Each row is where one point has got to under a steady rotation. How many ticks took it there?
The counts run from 0 to 368.
[188 150 122 107 145 134 140  99 150  88] : 190
[124 173 162 127 120  75 143 139 118 114] : 130
[153 111 123 117 131 194 131 126 160 127] : 192
[122 174 162 115 116  73 135 138 116 118] : 314
[ 91 160 118 135 112 130 119 174 148 154] : 34
[ 77 101 137 159 140 151 146 149 158 138] : 234
[101 121 146 161 119  82 120 144  91 127] : 146
[109 147 113 130 108  90 127  86  82 132] : 154
[131 144 150 145 118 177 138 159 170 100] : 116
[161 120 106 118 124  78  82 113 108 108] : 272
[127 131 116 158 152 116 195 105 143 134] : 149
[117 133 106 157 132  99 151  78 145 103] : 249
[ 91 170 128 101 121 101 123 158 128 164] : 35
[144  85 100 166 133 172 128 107 145 111] : 359
[ 91 166 123 103 126 115 124 165 144 159] : 219
[101 136 165  65 113 150 121 130 119 134] : 304
[183 114 144 149 125 153 124 127 135  76] : 282
[ 97 140 154 111  95 169  95 158 122 134] : 211
[127 143 182 135 144 125 187 130 150 108] : 316
[ 78 100 130 110 134 115 146 135 106 178] : 144
[177  85 118 135 164 149 145 131 154 122] : 275
[102  94  91 102 137 108 128 101  95 177] : 161
[168  72 147 107 145 115 108 113 106 112] : 180
[132 113 134  62 127 161 106 124 129 160] : 102
[157 134 176 122 110 122 110 160 106  95] : 205
[178 129  89 151 151 113 119 129 164 110] : 367
[139 139  66 156 123 139 131 134 123 160] : 260
[ 99  77  99 140 144 153 143 112 132 164] : 67
[170 117 135 115 112 152  95 152  77 128] : 187
[ 99 103 141 148  97 132 125 108  66 130] : 246
[177 127 151  82 128 128 132 113  95 112] : 96
[145 120 111 126 147  63 127  94  99 130] : 71
[103 166 134  68 108 154 119 135 136 149] : 303
[109 113  97 141 147 133 164  76 155 134] : 250
[ 89 115 174 119 118 110 142  91 105 114] : 138
[121 134 132 147 153  98 198 103 145 120] : 333
[141 104 150 105 115 135  68 138 110 114] : 288
[113  83 126 178 131 136 140  98 127 106] : 157
[119 152 163 139 118 107 101 140 165  84] : 307
[ 98 127 103 111 124 135 157  99  94 171] : 60
[111 135 165 141 143 134 196 122 150 115] : 132
[126 147 123 160 146  78 178 109 131 106] : 148
[142 113  88 141 157 130 172 106 144 146] : 351
[146 144 187 135 107 123 120 155 117  93] : 21
[115 108 130 163 141 145 197 123 143 138] : 334
[145 123  68 123 140 144 125  91 171 134] : 83
[139 161 141 106 107 123  94 181 104 138] : 111
[126 128 108 172 117  98 129  90 132  96] : 64
[181 115 164 114 129 144 129 113 115  92] : 97
[154 134  87 156 155  94 160 107 144 127] : 350
[180 145 133 123 108 126  89 135  84 103] : 188
[179 102 121 115 170 114 147 104 150 113] : 274
[134 117  80  91 130 122 100 109 110 162] : 362
[ 90 162 128 123 130 151 174 130 152 151] : 226
[182 118 106 161 150 119 111 142 153 101] : 182
[167 126 127 106 150 165 152 104 164 107] : 191
[ 81 132 157 148  89 114 106 124  95 116] : 45
[162 132  90 125 114 155  97 174 117 151] : 93
[ 78 169 115 142  90 142 125 144 125 151] : 135
[100 160 136  67 112 149 118 126 128 152] : 119
[118  91 144 153 101 121 120 100  73 122] : 62
[134 134 106 107 101 161  73 156 134 134] : 194
[110 108 167 136 145 141 137 143 175 101] : 216
[136 153 124 115 107 135  85 178 119 148] : 295
[165 149  89 107 121 128 102 152 106 159] : 278
[145 110 126 109 133 190 117 137 164 132] : 8
[156 155 160  84 121 104 125 137 113 122] : 297
[ 92 111 184 146 116 117 136 107 121  95] : 323
[100 124  99 162  95 154 134 137  91 158] : 152
[122 157 144 129 140 108 126 128 193  98] : 308
[158 107 120 126 116 101  68 137  97 113] : 87
[ 99 131 178  70 117 130 108 122 119 128] : 120
[149  92 126 122 117 131 137 101  63 133] : 263
[148 170 162 145 116 122 126 142 149  76] : 22
[171 133 112 122 123 101 131  75  99 102] : 172
[111  91 138 179 126 129 152  91 130  96] : 341
[105 106 101 188 126 137 134 112 151 107] : 342
[138 150 116  81 107 122  69 136 118 132] : 195
[166 155  90 125 127 159 114 122 173 110] : 284
[140  99  96 135 135 169 154 129 102 170] : 168
[154 113 175  84 155 114 118 119 144  96] : 13
[ 72 105 132 117 131 130 141 136 124 178] : 328
[ 97 147 138 165 107 161 151 160 147 130] : 318
[137 166 111 106 134 132 115 169 169 158] : 17
[142 159 106 114 136 142 112 171 174 145] : 201
[ 92 118 151 155 113  87 114 155  87 134] : 330
[139  98 130 127 158  75 150  97 112 123] : 256
[135 136  67 115 127 131 133 115  95 178] : 261
[146 140  79 107 117 126 130 113  91 165] : 77
[ 83 121 177 108 109 111 136 103  99 118] : 322
[ 94 131 154 100 107 186 119 150 136 141] : 26
[ 95 136 158 124 109 122 109 184 116 154] : 312
[112 143 153 147 129 108 111 142 173  85] : 123
[167 147 138 114 134  97  94 124 161  89] : 290
[160 126 115  80 138 162 134 143 118 166] : 1
[144 128 192  98 120 133 128 158  97 114] : 20
[135  78 140 149 134  95 116 124  77 121] : 163
[ 98 112 118 169 130 163 175 141 119 152] : 335
[155 129 133  98 144 177 138 116 177 113] : 7
[161 123 184 125 133 152 150 141 145  89] : 299
[148 119 106 180 139  74 133 114 127 103] : 349
[162 104 101 137 142 173 122 171 135 143] : 92
[112 119 139 162  99 104 115 105  84 110] : 247
[116  81 137 151 124  99 114 124  80 134] : 347
[117 153 137 155 138  65 169 116 132 114] : 332
[162 106 168 112 152 129 119 134 158  88] : 198
[ 76 117 156 125  97 149 131 133  94 142] : 44
[110 134 154 105 111 195 126 152 145 151] : 210
[ 88 125 145 104 145 147 148 163 159 168] : 126
[101 122  65 156 125 130 121 115 153 148] : 159
[144 147 114 136 138 146 117 180 185 127] : 16
[169 150 113  79 126 121 112 134  90 151] : 279
[161 144  86 100 142 145 136 142 149 158] : 0
[137 101  87  98 150 156 124 105 138 158] : 84
[135 117 117 114 111 184  82 163 142 138] : 9
[178 119 117 114 153  79 120  99 128 106] : 273
[154 102 120 175 130  85 119 122 107  97] : 164
[143 125 136  95 170 151 141 155 182 138] : 108
[136  78 107 121 120 151  78 133  97 151] : 270
[ 94 127 151 102 152 152 150 161 172 157] : 310
